Turns in one plane each, and the order they were made in; the first pair answered:
kene (before -> after):
 120  118  -39   82 -175   26   36 -126 -107 ->  123   34  -18   23 -141  -74   96 -153 -125
-140  190   14  -52 -306  258   11   -3  -39 ->  -85  -95   56 -227 -282  -30  208 -126  -72
 91 118  -7  66 269 -81  41 181 -94 ->   62  176   -9   31  221  -62   82  211 -113
-90 -78 133  71  68  45 -30 137  99 -> -119  -21  141   41   26   66    0  154   66
kenu (before -> after):
  13  -66  -25    3  -86   66 -154  -76   41 ->  50  87 -79  33  41  37 -87 128 -11
  64  -51  137  -62  339  -34  275  179 -185 ->  -22 -396  245  -70   55   52   72 -225  -44
  41 -201  113 -116 -185  -76   34 -133   12 ->   39   55   52  133 -126  197 -235  -15   66
  21 -355   41   64  -83  243  -20  -41    5 ->  50 -88 -35 198  73 307 -62 217 -61
padev (before -> after):
  18  -70  -39 -107  107 -190  218   50  -51 ->  -46   85  -24 -107  -22  -49  254   88  -99
  95 -184   62   -7  139 -165  -81  -79   84 ->  -84    4   98 -125 -214   46  122 -121    1
 102  188  -68  182  113   81   16   84 -124 ->  180 -189  -15   70  177 -157   34 -117  -73
Pairs:
Each pair is two turns apart.
 -82  221 -161 -133 -116 -149  228  238  -67 ->  108 -109 -198   47  197 -334 -139  101  118
kene kene
  44 -102  -39   99  103  -32 -173  -72  107 ->   2 120 -51 -27  68 -51 164 145 -38
kene kenu
 163   36 -133  141  313 -151  -17  181    6 ->   74 -181   -9 -129   58 -284  280   -7  -70
kene kenu
  82 -305  110 -143  -95 -122  203  -80  -38 ->  -44   24  118 -125 -291  148  271   29 -126
padev kenu
 130   -9 -121   85   64   10  -56  -58  -53 ->  86 -42 -73 -42 -41  -7 107 -92 -96
kenu padev
   8  198  -67  312  166  165 -406   66  125 ->    9 -399   98 -169  -46 -300   97 -272   40
kenu kenu
  -2 -103  115  109   51 -189   22  -68  122 -> -24 184  72 207  41   2  -6  90  82
padev padev
  34  209 -103   50  152   11   69  226   72 ->   99 -174   -9    4  169 -158  -59  -35  187
kenu kene
 -17   81  -71  -30  126  -59   87  199 -171 ->  -74   10  -35 -144  -31  -72  180   95 -180
padev padev
 97 216  10 119 168 -94  24   3 105 -> -10 191  77 -49 -66 -40 237 -97  27
kenu padev
 -35 -282   70   59  -71    1 -162 -308   87 ->   84   71  -36  -26  254 -189  225  172 -109
kenu kenu
  55  293 -148  -38  276 -183  243  211 -183 ->  -86  -12  -19  200  -99  192 -379 -321  115
kenu kenu
 -94  -12   38 -177 -118  -46  224   27  -29 -> -113 -127   78  -88 -191   48    3 -126   74
kenu kene
 -72   46 -120  -54   38  106   -5  151  -38 -> -33 -39 -98 -92 106  11  39 157 -48
kene padev
   6 -106   19  -92  -15  -97   29 -107   25 -> -43 122   0   2 -85 110 -53 -53  19
kenu kene
 92 -13   4 -33 139 -93  62 106 -11 ->  -28  -94   60   -9 -112   79  -46 -104   53
padev kenu
 33 -83  37 -15 -20 -43 -46 -94 -15 -> -14 -12  47 -54 -81  -7  20 -94 -56
padev kene
  72  -24  -93 -165 -136  -37  205   49 -123 ->    2   22  -65 -128 -227   61  171    7 -131
kene padev
 357 -150   -1   95  535  -64 -228  -26  232 ->  307 -419   96  -73  310 -132 -109 -287  259
kene padev
   9  -60   58  -57   54 -106   18  -21   80 ->  25  12  34  -9 135 -81 -29  40  61
kene kenu
 105   35  -41 -337  139 -233  337   86  -75 -> -118  278  -18  -52 -265  370 -138  -99   59
kenu padev
  -3  285   69  194   86  -76  -19  163 -101 -> -110   36  176  -41 -228 -137  178  -84 -135
padev padev
  20 -357   43  -31  -64 -151  -57 -126   41 ->   48  111  -72  240  110   97 -224  213   31
padev padev
 -45 -116   12  -76 -112    9   17 -218  -78 ->   19  156  -60  -29   82   -8  126   99 -168
kenu kenu
  38  -67 -224  105  196  -83 -175   61  105 -> -120 -124 -104 -196 -147  -87  213  -59  -11
kenu padev
 140   65   -7  172  404 -110 -123  197   55 ->    5 -107  125 -212   81 -280  378   30 -101
kene kenu
-17  34 -59  59  24  -1 -78  -1  36 ->  -2 -10 -48 -40   5 -85  82   8  -7
kenu padev
 75 164 -86  51 157 -41  52 290 -56 ->  139  -97  -56  110  230 -118 -163  105   51
padev kene
-252  171   35    6 -360  281  203   15 -107 -> -162  372  -71  119  -63  203  152  274 -133
kene padev
 -53   45  -42   15  -17   59  -51 -103   21 ->   3  73 -79   5 123  -7   7   1   2
padev kenu
  66  -50  170 -109 -160  -14  188 -182 -142 ->  243  -51   66  104  239 -134  -50  -17  -44
padev padev
-128  -17 -159 -388 -309  -20  256 -169 -139 -> -214  264 -208 -223 -369  218  105  -77 -129
kene padev
  -9  497 -109  284  240  228 -240  339   16 -> -253  -67  161 -290 -503   80  291 -281  -67
padev padev
-260   57   37 -167 -320   -6  125   28   53 -> -182    9   -2  112 -124   74 -335  -11  236
kene kenu
  86  157 -167  102  267   26 -186   55   29 ->   26  -22  -97  108  111   76 -310 -184  118
padev kenu
 -12 -195   18  -24   50 -172    2    0   50 -> -35 129 -35  95  57  10 -34 178   2
padev padev
 -46 -133  119 -121 -118    1 -199 -128   71 ->  -30  192    8  -18   71   51 -158  202    1
kene kenu
 104   20   -7 -115   83  -36  170   37  131 -> 120  86 -51  23 144  65   8  57 163
kene kene
 116  -76   88 -122    4 -126  106  -19  -66 ->  119  144   26   79   53   47 -114   92    6
kenu kenu
 100  134  -60  339  230   95 -317  148   40 ->   64 -430  115  -39  -53 -227   -5 -260   45
kenu kenu
 -77  -49   71  -74 -100   59  188 -100  -32 -> -89  73  66  33 -94 191 101 -36 -20
kene padev
 -20  244  -29  104  159   79    1  200 -103 ->  -99 -173   95   14 -135   84 -114 -265   10
kenu kenu
  74 -355    8 -164   29 -234  183  -56  -28 ->   98  130 -123  192  236   88 -137  296    3
kenu kenu
  11  145   -6  229  -42  151 -320  -24   65 ->   32 -208   93 -160  -93 -279  142 -145  -61
kenu kenu
 198  310 -124   57  347 -215  100  348  -78 -> -110  365   13 -169 -326   98  327   51 -166
kenu padev
 106   11  -36  279  181  200 -444   36  117 ->  203  171  -76   56  367 -106   68  385 -102
kenu kene
 205 -128  -21   57  253 -164 -165   16   19 ->  -11   64   33   82 -180  259 -231 -139   11
padev kenu
  76   38  -17   -3  224 -154 -100 -172   55 ->   49  165  -23 -106  187 -154  118  -65  -36
kene kenu
 120 -207   24  -33  174 -186  -18  -32    8 ->  122  -32  -18   11  246 -176   14  131  -51
kene kenu
 -18 -208   62 -220  -19 -322  174  -74  -96 -> -194   33   79 -190 -319   22  162 -105 -119
padev kenu
-151  -31  -25   94    3   -3  -70 -104  -28 ->  -92  -97  -26   57   99 -117    0  -79  -47
kenu padev
-101 -220   -1 -135  -18 -228   -6 -177  -39 -> -223  172  -34   29 -153  155 -154  -37  -73
kenu kene
 132 -216    0   24  261 -248  121  141  -51 ->  21 205 -73 223 140 121 -33 291 -73
kene kene
  88   13 -184  -42   17 -147  -53  155   -1 ->  -24   34 -135  -99 -214  -31    9   43  -29
kenu padev
 103   54  -20  175  250  -34 -179   77   57 ->  -37  -46   78 -174 -103 -102  268  -37  -92
kenu padev
 -20  112  -99  147   95  -77   23  182 -122 ->   22 -174  -49  126  116 -166  -89  -31  -27
kenu kene
 -57   12  -70    4  161 -123   15  178  144 -> -167 -105   -5   16  -71   36 -106  -49  233
padev kenu
 -72 -289   66  -22 -104  -34 -217 -246  141 ->   32   61  -53 -113  239 -249  188  252  -65
kenu kenu
-260 -267   -9  -22 -138  -29    7 -257    5 -> -335  156  -64   19 -174  174  107   29  -97
kenu kene
-197   90   35 -147  -37  239 -181  -63   77 ->  -40  104  -54 -178  321  -38  -41  175   39
padev kenu
 168 -198   73  106  -45 -179    2 -191  100 ->   86 -109   83  158 -195   -6  -90 -242  117
kene padev
 -22  -34   46 -130 -228    2  180 -107 -102 ->  -59  153   22  -28 -245  175   79  -55  -78
kene padev
-112   31  -12 -143 -168   -7  119  -43  -60 -> -51 161 -60 -85  -3 -52 141 141 -89
padev kene
 159  -54  -36  -13  223 -131   49  125  -21 ->  106 -205   46 -142   20 -138  108  -67  -24
kene padev
-309  -74  243 -142 -128  143 -104 -167  250 -> -208  146  180 -255  129  -92  287  234   58
kenu kenu
  29  278  -38  -72  131 -146   72  260  -83 ->   33   42   -3 -211   67 -294  201  123 -102
kene padev
 -42  215  -84  -20 -129  130  352   18  -38 ->   -9 -135  -36  128 -150  133  -32 -327  173
kene kenu
  80  -65  -36  -52  258 -197   98   24   98 ->   53   -3  -43  143  185  -11 -176  -31  173
kenu kenu
 -29 -256   96  -46  -95 -130  120 -116   35 -> -121  110   55  -28 -183   88  206   86  -73
padev kenu
 -70  114   30   53 -234  185 -102   42   23 ->    5 -227   86 -131 -163  -98   48  -99   23
kene kene
 209  246  -78   98  250  136   81  185 -101 ->  276  -64  -69  170  324   55 -154  -21   47
padev kene
 -32 -270    3 -152 -242  -80   15 -102  -18 ->  118  -70 -136  136  146  -60 -249  145   26
padev padev
-140 -243  174   88  -71  177 -198 -191  -16 ->  -62  -49   94 -110  167 -124  255  162 -200
kenu kenu
 -46 -169  -31   75 -192  164 -122 -193   52 ->  -34  205 -137  127  -33  210  -33  158  -47
kene kenu
 182 -153 -206   -6  367 -198  102  200  -45 ->   67 -416  -82 -193   57 -202  183 -124  -18
kene padev
  20  157 -103  -69  116 -150   96  155 -103 ->  -47   87  -65 -166  -40 -154  202   66 -130
padev padev
  65 -109  -26   26    2  -85  -88  -25   -4 ->   77  -21  -43    7   81 -108  -38   53  -43
kenu kenu
  -4  -56 -161  308   82  307 -494 -113  176 ->   92  244 -222    3  344  -87  234  428 -150
kenu kene
-145 -304  155 -240 -369  -39   71 -297  -28 -> -109  257   38 -230 -151  -29  402  269 -234
padev kenu
  10  -86  -11  -91  118 -191   32   61   22 -> -64 137 -56  43  89  37 -74 154  41
kene kene
  -1 -107   49 -145  104 -158   22 -115   16 ->  -53  -66   63 -178    4 -101   78 -141  -22
padev kene
-139   30   71  -44 -367  184   32  -78  -27 ->  146    0  -64  190  245  -57 -200  160   53
kenu padev
150 183 -69  33 251  97  44  99 -76 ->   71 -150   47 -186  -20   -3  209 -186  -85
kene kenu
  53   31  -43 -128  130 -190  109   93  -57 ->    3   75  -42   99   45  113 -276  -38   78
kenu kenu
  45 -309   36 -310  -41 -252  357 -249   25 ->   21  -95   18 -332  -54 -192  531  -64  -75
padev kene
 144 -122  -46  -57  178  -64   31  104  -89 ->  136 -206  -35  -92  133  -86   53   31  -96
kene kenu
-89 181 -35 -10 -53  25 111 234 -75 -> -35  83 -46 -83  24 -91 171 216 -82
kene padev
  21  130   -5  -61  227 -136   98  323  -74 ->   38 -265   55   40  153 -106 -297  -85  140
kenu kene
  -3  -48   45   -6 -100   44  -83 -150   58 ->  98 -83  20   2  80 -98 -84 -63  63
kenu padev
-136  340  174  189  -99  213 -139  -46  -80 ->  -70 -188  273  -19 -161 -110  -33 -340  -37
padev padev
 -90  142   47 -167 -150   42   14 -159  -55 ->   56  142  -17   19  173  -29 -233   -4    9
kenu padev
  62 -155  -17  122   56   44 -237  -52   68 ->   44 -255   49  -95   -4 -157   81  -76  -30
kenu padev
-158  -66   66 -151  -91  125    5  -75   68 ->  -84   62   17 -160  113   10  139  137    2
padev kenu
 110   32  -32  -59  108 -167  215  163   29 -> 112 108 -62 125 186 -53  -6 183  95
kene kene
 155 -365  115 -273 -144 -207  175 -214   19 ->  -35  170   52    7 -392  394 -138  -91   43
kenu kene
 121   38   -7  -25  104 -135   -5  -36 -137 ->   48  167   -4  -12    7  -13   28    2 -162
padev padev
  55 -136  -31   33  160  -89  -12  -34   31 ->  -94   43   -5   70 -100  178  -25  -89   18
padev kenu
